In the data rows, the value 50 means zero.
Here is a table of points, one per row:
[50 50 60 60 73 54 42 40 47 21 49 46 45 61 42 22 43 55 46 50 58 20 44 48
 48 44 30 60 63 48 43 54 61 42 37 48 49 55 70 40 61 45 52 48 61 42 47 43
 55 46]
[55 42 63 45 47 40 45 50 41 60 38 64 48 57 50 53 47 47 40 50 48 45 43 47
 49 54 52 58 66 50 53 73 58 51 41 43 38 46 52 49 69 49 55 41 58 45 55 38
 62 56]
[48 23 49 52 49 43 43 47 36 36 54 45 51 63 63 74 45 49 69 44 60 44 62 74
 59 57 49 47 39 47 73 52 63 46 34 64 49 44 33 65 50 54 46 60 59 44 58 79
 47 47]
[60 36 57 56 47 10 51 52 31 65 79 59 57 47 57 60 55 68 45 38 59 40 49 60
 30 58 52 44 55 52 66 50 63 40 57 47 69 45 37 30 45 39 52 52 68 67 50 68
 33 35]
[39 49 53 45 45 42 65 43 39 55 57 35 61 39 43 48 22 45 41 65 62 42 37 55
 59 54 61 44 43 55 50 39 39 52 63 67 57 44 61 54 51 55 55 59 60 64 30 25
 53 47]
[56 57 48 56 56 37 42 53 48 53 42 48 62 63 65 59 57 41 39 72 44 63 42 41
 42 53 43 55 64 34 45 46 54 49 50 45 40 54 61 46 46 35 40 70 51 42 58 57
 52 54]
[55 54 56 38 39 45 39 49 63 40 43 43 57 50 48 53 49 59 30 47 54 55 64 60
 47 55 54 47 54 54 47 39 39 39 52 58 54 49 45 45 47 58 61 46 47 48 39 54
 70 47]
[64 59 44 56 50 44 61 48 65 51 68 19 64 39 70 50 61 41 54 63 38 55 48 59
 57 59 68 69 50 64 54 46 54 55 43 40 41 79 27 53 43 52 51 54 57 52 27 38
 40 50]
[51 64 51 54 52 62 55 49 42 38 60 44 41 62 33 54 59 59 39 66 46 38 50 59
 57 44 33 55 48 49 52 55 63 39 67 50 52 69 42 48 58 44 53 59 48 38 63 43
 57 39]
[54 54 45 46 63 61 55 38 52 49 53 36 55 50 54 54 35 61 34 52 29 73 57 54
 49 64 53 33 51 50 59 38 53 34 61 55 60 35 62 64 40 49 54 45 68 46 57 57
 52 38]
[56 36 48 40 33 41 57 46 38 54 52 51 51 45 58 25 49 36 33 50 54 65 40 42
 51 54 57 52 54 68 50 59 58 66 34 50 58 29 37 51 59 44 49 55 54 49 49 61
 48 30]
[38 36 52 38 36 59 55 50 48 59 49 57 53 40 49 56 43 63 60 25 45 42 51 40
 68 52 48 46 58 51 44 34 29 39 67 26 66 64 47 36 50 68 37 56 48 62 61 52
 17 55]
[35 53 27 52 36 51 69 30 69 64 35 54 51 50 53 38 45 51 55 23 45 60 34 39
 63 55 40 56 48 57 55 68 34 68 54 66 54 61 56 40 76 66 48 55 53 55 49 62
 35 36]
[40 65 41 58 66 56 35 28 47 46 55 59 48 60 42 44 32 50 38 47 51 49 51 38
 52 33 54 62 46 38 37 64 47 57 39 49 48 52 58 54 61 42 48 51 45 49 43 46
 43 52]
[49 37 35 40 50 51 47 58 56 51 65 49 62 36 54 46 49 38 44 50 38 49 58 59
 63 74 65 38 41 52 45 50 56 30 60 62 47 49 67 71 42 45 40 41 45 57 47 73
 58 48]
[56 46 60 37 26 44 50 61 46 52 56 51 23 52 59 42 52 45 56 44 50 41 65 64
 36 54 41 48 57 51 69 36 43 46 42 48 54 35 52 71 47 39 68 43 49 41 39 43
 46 28]
[37 45 31 51 47 50 55 57 44 41 59 52 35 48 62 61 74 39 21 36 43 52 47 49
 54 59 35 50 52 44 39 45 45 51 38 62 56 61 38 55 45 61 39 65 38 55 31 42
 50 54]
[33 34 58 51 48 51 31 69 66 52 56 58 46 48 54 41 40 48 45 50 40 68 49 35
 45 45 58 62 39 51 65 58 45 40 63 50 30 49 51 58 38 37 51 71 31 35 38 40
 43 55]
[66 55 44 39 62 68 54 40 71 52 34 59 43 67 43 37 61 57 58 63 65 29 45 44
 34 35 62 48 51 45 50 39 61 34 47 52 71 42 37 47 58 45 48 43 53 56 48 48
 43 58]
[38 39 27 48 61 43 53 55 43 79 47 43 37 63 70 53 53 45 36 39 51 52 43 53
 46 65 55 76 66 45 58 61 49 66 55 54 50 37 44 52 49 37 35 61 22 52 67 47
 51 62]
[55 45 58 72 44 59 55 69 30 39 55 64 15 51 46 43 57 29 59 53 59 55 62 48
 57 50 50 42 59 53 40 50 41 50 43 70 65 50 56 35 41 62 31 48 50 48 66 50
 52 64]
[59 48 52 47 67 50 64 70 68 65 46 49 63 53 60 55 35 70 59 67 23 57 56 53
 54 54 40 28 51 53 47 35 61 52 48 65 37 50 48 64 30 41 59 47 64 43 72 63
 54 49]
[60 48 47 49 60 52 56 47 50 58 52 42 42 51 46 58 49 53 61 43 65 48 32 34
 51 37 35 56 58 44 19 67 46 61 50 24 41 39 59 60 44 59 60 35 54 44 41 56
 56 68]
[55 42 54 55 36 43 44 46 45 45 46 54 53 68 49 58 54 50 61 60 52 47 47 40
 40 63 39 63 56 45 50 54 64 35 34 42 55 60 68 36 53 46 48 46 54 36 53 50
 65 45]
[57 62 48 35 58 34 49 53 51 60 52 53 59 46 39 53 34 49 50 35 27 62 48 62
 64 55 50 35 29 73 30 67 33 44 41 68 47 35 58 60 56 39 25 50 43 62 58 29
 59 45]
[59 71 57 51 49 62 44 55 45 56 49 46 56 45 56 58 49 72 55 60 36 37 45 62
 49 48 38 47 36 62 35 49 63 59 37 38 54 51 45 52 32 54 52 62 50 36 46 37
 42 55]
[45 43 62 41 40 51 50 44 52 43 48 45 49 55 59 49 54 39 27 46 60 47 50 52
 53 58 54 51 46 52 57 54 56 43 45 32 66 42 52 47 50 44 63 52 60 60 57 59
 55 39]
[44 45 51 55 42 44 45 73 48 39 65 43 47 41 49 47 44 71 44 63 35 45 60 47
 60 43 67 50 40 49 50 47 46 69 61 54 49 50 62 66 44 39 43 66 76 58 48 41
 54 39]
[41 68 43 46 51 41 79 41 55 38 50 46 56 43 58 50 42 59 61 53 47 45 34 57
 50 40 63 58 48 56 51 52 55 71 53 51 36 56 43 48 32 59 63 51 44 38 53 45
 60 48]
[43 53 45 19 48 69 35 42 68 32 55 41 49 42 56 63 62 50 51 62 50 54 61 63
 39 40 47 43 35 46 64 48 57 50 39 44 52 40 44 28 42 53 61 52 50 51 67 49
 56 50]
[61 63 67 67 50 50 41 47 50 36 45 44 46 49 41 52 56 53 46 57 57 62 52 45
 45 38 40 51 71 37 51 61 61 33 37 66 50 43 55 42 58 37 57 32 45 46 53 50
 57 51]
[13 49 47 50 55 52 57 44 59 38 59 52 64 24 54 41 61 37 70 55 69 62 21 50
 48 60 53 53 61 49 62 45 44 74 40 59 42 50 39 44 36 49 45 46 47 47 63 62
 56 42]
[38 51 34 55 39 59 49 33 51 51 53 45 61 55 59 58 60 40 42 45 59 58 43 39
 48 41 41 47 47 57 44 57 43 53 57 46 38 65 58 53 54 73 48 44 47 49 47 63
 54 38]
[55 38 59 74 68 53 48 60 51 42 45 51 42 40 44 52 52 56 66 53 47 64 55 75
 40 30 60 58 58 41 41 50 56 42 47 55 69 39 34 58 64 63 70 39 45 54 50 58
 61 49]
[58 64 47 55 53 51 28 50 51 52 47 65 48 45 39 30 34 46 67 44 49 61 53 40
 37 41 35 57 51 30 49 44 48 57 53 39 44 51 35 68 72 66 55 36 61 64 42 58
 49 60]
[47 36 43 62 56 52 46 55 61 53 41 93 62 48 38 34 45 47 50 54 58 67 76 45
 40 38 41 71 48 40 47 75 42 45 42 46 34 72 75 57 56 31 37 42 59 39 33 42
 67 59]
[60 46 49 53 42 44 52 36 59 65 35 60 44 45 53 70 64 53 45 56 36 43 42 43
 58 52 37 50 57 57 42 48 44 42 72 38 24 42 53 32 64 36 44 39 36 42 71 38
 44 64]
[63 27 52 59 37 59 42 64 70 67 26 53 43 57 56 44 38 48 68 52 44 36 48 46
 38 51 49 50 75 43 58 61 49 45 56 46 57 53 57 40 40 45 48 58 51 27 37 56
 66 60]
[38 54 57 33 51 54 59 44 25 59 49 47 56 36 44 62 37 39 61 38 54 33 59 33
 56 55 67 45 40 63 35 40 40 67 65 48 68 61 47 49 67 56 40 65 41 53 40 40
 35 56]
[51 49 78 41 51 51 47 50 40 50 52 51 24 62 37 45 52 52 40 32 45 47 39 46
 49 53 51 52 53 58 48 35 49 53 41 62 49 53 53 31 50 50 47 42 45 61 47 57
 54 70]
[38 57 49 61 36 73 65 49 43 58 56 41 47 69 36 52 61 30 53 36 61 54 61 49
 42 51 63 41 28 23 59 50 57 51 48 45 38 32 45 42 52 34 59 56 66 52 66 48
 44 62]
[60 57 45 45 52 52 55 44 59 39 51 47 54 59 37 43 46 44 51 48 59 60 51 49
 42 40 61 33 45 59 55 31 52 64 61 30 47 30 49 49 61 48 66 50 42 58 33 55
 54 59]
[48 62 46 62 69 39 55 47 38 51 60 72 55 35 35 45 79 43 66 51 68 49 79 45
 81 40 70 58 36 45 61 54 44 58 48 50 44 34 54 50 36 63 37 63 32 59 62 26
 60 66]
[43 60 43 58 50 33 42 57 40 52 48 42 75 60 62 47 66 61 47 46 47 47 57 60
 42 48 53 37 44 50 49 40 53 54 59 47 62 65 45 33 39 56 55 36 48 43 29 50
 40 44]
[54 54 53 44 54 64 48 58 49 44 39 47 52 48 52 54 39 53 52 62 62 54 53 37
 46 63 63 34 47 52 38 29 52 44 61 57 33 68 50 56 36 47 54 42 42 67 38 57
 46 44]
[64 66 60 56 74 70 33 71 42 54 42 51 48 35 36 59 49 69 59 51 48 42 37 60
 54 33 42 49 43 47 63 43 59 52 33 33 50 49 51 55 59 64 39 45 58 38 55 55
 28 46]
[54 50 59 43 42 43 49 40 51 51 30 38 41 60 34 38 54 51 53 41 50 33 52 43
 58 59 47 30 50 62 45 59 43 51 54 45 48 71 50 48 46 59 56 53 39 48 56 38
 36 55]
[53 57 51 57 43 43 63 44 56 43 53 41 65 34 49 74 53 38 56 57 50 50 44 56
 51 50 36 65 41 47 51 46 30 32 71 60 60 52 36 66 47 57 53 35 39 73 54 51
 40 44]
Along one direction, these points spread out more than along any other. How many in every 100 of the points above lie lower along it than each point below? Answers are rounded to whole numbers. More than half of the points above lie lower than the first one.
[60 48 47 49 60 52 56 47 50 58 52 42 42 51 46 58 49 53 61 43 65 48 32 34
 51 37 35 56 58 44 19 67 46 61 50 24 41 39 59 60 44 59 60 35 54 44 41 56
 56 68] 81
[43 60 43 58 50 33 42 57 40 52 48 42 75 60 62 47 66 61 47 46 47 47 57 60
 42 48 53 37 44 50 49 40 53 54 59 47 62 65 45 33 39 56 55 36 48 43 29 50
 40 44] 29
[51 49 78 41 51 51 47 50 40 50 52 51 24 62 37 45 52 52 40 32 45 47 39 46
 49 53 51 52 53 58 48 35 49 53 41 62 49 53 53 31 50 50 47 42 45 61 47 57
 54 70] 65
[58 64 47 55 53 51 28 50 51 52 47 65 48 45 39 30 34 46 67 44 49 61 53 40
 37 41 35 57 51 30 49 44 48 57 53 39 44 51 35 68 72 66 55 36 61 64 42 58
 49 60] 85
[56 57 48 56 56 37 42 53 48 53 42 48 62 63 65 59 57 41 39 72 44 63 42 41
 42 53 43 55 64 34 45 46 54 49 50 45 40 54 61 46 46 35 40 70 51 42 58 57
 52 54] 71
[55 42 54 55 36 43 44 46 45 45 46 54 53 68 49 58 54 50 61 60 52 47 47 40
 40 63 39 63 56 45 50 54 64 35 34 42 55 60 68 36 53 46 48 46 54 36 53 50
 65 45] 90
[38 51 34 55 39 59 49 33 51 51 53 45 61 55 59 58 60 40 42 45 59 58 43 39
 48 41 41 47 47 57 44 57 43 53 57 46 38 65 58 53 54 73 48 44 47 49 47 63
 54 38] 38
[55 45 58 72 44 59 55 69 30 39 55 64 15 51 46 43 57 29 59 53 59 55 62 48
 57 50 50 42 59 53 40 50 41 50 43 70 65 50 56 35 41 62 31 48 50 48 66 50
 52 64] 73
[51 64 51 54 52 62 55 49 42 38 60 44 41 62 33 54 59 59 39 66 46 38 50 59
 57 44 33 55 48 49 52 55 63 39 67 50 52 69 42 48 58 44 53 59 48 38 63 43
 57 39] 69
[60 36 57 56 47 10 51 52 31 65 79 59 57 47 57 60 55 68 45 38 59 40 49 60
 30 58 52 44 55 52 66 50 63 40 57 47 69 45 37 30 45 39 52 52 68 67 50 68
 33 35] 15
[66 55 44 39 62 68 54 40 71 52 34 59 43 67 43 37 61 57 58 63 65 29 45 44
 34 35 62 48 51 45 50 39 61 34 47 52 71 42 37 47 58 45 48 43 53 56 48 48
 43 58] 83
[37 45 31 51 47 50 55 57 44 41 59 52 35 48 62 61 74 39 21 36 43 52 47 49
 54 59 35 50 52 44 39 45 45 51 38 62 56 61 38 55 45 61 39 65 38 55 31 42
 50 54] 17
